[ 83  98 165 161 107  96] = zite
[ 99 102 166 162 107 112] = tar
[ 85 160 156 167 168 112] = zopit
[119  89 129 162 125  86] = kot
rest: [162 107]
[112]
loc: [161]
zite, 4

[144 135 109 105]  rezuz
[133 174 165  94]  zite
[114 118 116 112]  neso
[168 111 144 106]  ner
[133 105 119 101]  Bal
[119  95 138 152]  Libi
[169 117 117 125]  kot
[118 126 119 113]  zopit
[118 125 110 104]  Lum
[133 117 116 125]  Garig
[123 123 123 139]  beb
rest: [174 165]
[94]
again beb: 
[123]
loc: [95]
Libi, 2
loc: [174]
zite, 2
loc: [104]
Lum, 4

[113  90 117 149 127 111 117 147 164 113 136 129 112  97 118 150 138 120
 132  96 123 124 132 124 146  97 110 165 158 113 116]  Garig
[115  90 151 149 123 115 117 146 165 113 139 125 113  98 123 150 143 121
 136 100 123 126 133 125 144 100 109 151 151 113 116]  kot
[114  90 117 148 126 113 118 147 164 113 137 128 113  96 120 150 141 120
 134  98 123 124 132 124 145  98 109 164 155 112 116]  Libi
[115  90 116 148 125 113 117 146 165 113 137 126 112  97 121 150 142 121
 135  98 123 126 133 125 144  98 109 163 154 114 117]  tar
[114  91 118 149 129 110 118 147 165 113 135 130 113  97 117 150 136 119
 131  94 124 123 127 123 146  97 111 165 160 113 116]  ner
[115  90 116 149 124 114 117 147 165 112 138 126 113  98 122 150 143 121
 135 100 122 126 133 125 144  99 109 163 152 113 116]  zite
[113  91 118 148 129 109 118 147 164 113 135 132 112  96 116 150 135 119
 131  94 124 122 131 123 146  96 111 166 161 113 116]  beb
rest: [135 132 112  96 116]
[150 135 119 131  94 124 122 131 123 146  96 111 166 161 113 116]
loc: [152]
zite, 29
q: [113  91 118 148 129 109 118 147 164 113 135 132 112  96 116 150 135 119
 131  94 124 122 131 123 146  96 111 166 161 113 116]
beb

[152 170 116 164 107 124 135 120 112 131 136 159 154 108 100 102 140 151
 123 110 145 111 107 126 158 112 120]  zopit
[120 170 117 134 107 118 128 131 150  97 117 159 103 123  94 101 136 129
 131 110 145 134 129  90 108 116 128]  rezuz
[163 146 116 149 141 124 126 131 156  94 117 138 101 142  94 100 141 162
 113 124 106 126 113 131  98 112 156]  neso
[ 97 119 131  93 140 130 133 126 112 137 144 133 144 108 135 119 149 129
 113 135 125 122 174 159 125 143 135]  Garig
[132 128 153 173 133 154 153 126 131 121 125 146 100 142 122 172 115 162
 137 117  89 128 106 127 101 137 156]  beb
[143 146 130  95 141 118 160 113 112  94 129 151  95 131 116 126 149 135
 142 121 138 132 143  90  98 164 124]  tar
[163 119 141 173 122 126 147 114 112 128 127 144 154 128 139 172 115 160
 142 112  89 134 106 116 158 117 120]  Bal
[ 97 123 153  94 140 156 160 108 117 132 144 133  95 126 138 153 140 141
 136 134 129 101 174 124 113 164 126]  ner
[133 123 116  93 140 156 126 122 142 137 125 135 126 142 139 100 125 145
 121 135 137 101 165 159 106 151 121]  Lum
loc: [102]
zopit, 16
rest: [114 112]
[128 127 144 154 128 139 172 115 160 142 112  89 134 106 116 158 117 120]

[139 173 141 125  98]  kot
[152 137 137 144 152]  zite
[122 135 135 126 156]  zopit
[126 137 137 144 153]  Garig
[144 125 109 103 107]  ner
[146 168 128 111  86]  tar
[134 150 144 144 125]  Lum
[100 114 125 130 131]  rezuz
rest: [122 135]
[135 126 156]
again zopit: 
[135]
loc: [103]
ner, 4
q: [144 125 109 103 107]
ner

[119 115  88 166 103 178 123 115 144 126 127 136 130 143 130 139 126 142
 105 129 126 124 126 100 153 160 122  89 137 156 125] = Libi
[122 142 115 165 101 123 113 134 131 122 125 111 126 149 139 111 124 141
 143 107 138 128 125 110 173 119 127 129 104 157 136] = tar
[129 131 155 166 103 178 124 155 116 152 107 104 146 157 132 127 109 131
 123 148 142 133 139 143 132 131 120 126 124 149 132] = ner
[119 115  88 166 103 178 123 115 144 123 127 136 130 143 130 139 126 142
 105 129 126 124 126 100 153 160 122  89 137 156 125] = Bal
[119 115  88 166 103 178 123 115 144 126 127 136 130 143 130 139 126 142
 105 129 126 124 152 100 153 160 120 126 124 149 132] = Lum
rest: [143 107 138]
[128 125 110 173 119 127 129 104 157 136]
loc: [128]
tar, 22

[126 123 122 119 142 133  96 121 162 129 122 128 131 133 125 127 132 127] -> rezuz
[129 118 127 131 118 124 122 120 135 139 135 130 130 133 125 127 132 127] -> Lum
[126 123 122 128 142 133  96 121 162 129 122 128 123 128 129 128 134 125] -> Bal
[124 125 127 130 120 136 102 120 167 129 125 120 120 128 125 129 132 124] -> beb
q: [126 123 122 119 142 133  96 121 162 129 122 128 131 133 125 127 132 127]
rezuz
q: [126 123 122 128 142 133  96 121 162 129 122 128 123 128 129 128 134 125]
Bal
loc: [119]
rezuz, 4

[104 109 150 155 151 151 114 150 149 107 154 150 127 150 110 153 113 148
 111 109 109 110 112 153] = zopit
[115 116 133 137 133 133 118 133 148 116 136 133 120 133 119 149 119 131
 117 118 117 120 118 135] = Lum
[133 130 119 119 119 119 129 119 119 131 118 118 121 119 131 118 129 120
 128 131 130 133 129 117] = Libi
[152 155 112 109 111 110 150 111 113 154 107 113 159 114 155 111 155 112
 156 154 138 156 154 111] = kot
[149 152 110 109 110 110 151 110 110 151 108 111 154 111 150 110 151 111
 152 150 151 149 151 110] = zite
[110 109 146 149 146 146 111 146 145 109 149 146 111 145 110 147 110 145
 109 110 109 109 110 148] = neso
[143 144 104 105 104 104 145 104 104 143 104 105 145 104 145 105 145 104
 144 145 144 145 145 105] = Garig
[136 138 114 111 113 113 137 111 113 154 108 113 138 114 138 112 137 114
 138 137 137 139 137 111] = beb
[115 116 133 137 133 133 118 133 119 130 136 133 120 133 119 134 119 131
 117 118 117 120 118 135] = Bal
[170 173  78  87  80  79 179  78  77 172  86  78 175  78 176  83 177  76
 174 176 174 176 176  82] = ner
loc: [134]
Bal, 16
rest: [109 111]
[110 150 111 113 154 107 113 159 114 155 111 155 112 156 154 138 156 154
 111]
rest: [113 148]
[111 109 109 110 112 153]
rest: [111 113 154 107 113]
[159 114 155 111 155 112 156 154 138 156 154 111]
q: [133 130 119 119 119 119 129 119 119 131 118 118 121 119 131 118 129 120
 128 131 130 133 129 117]
Libi

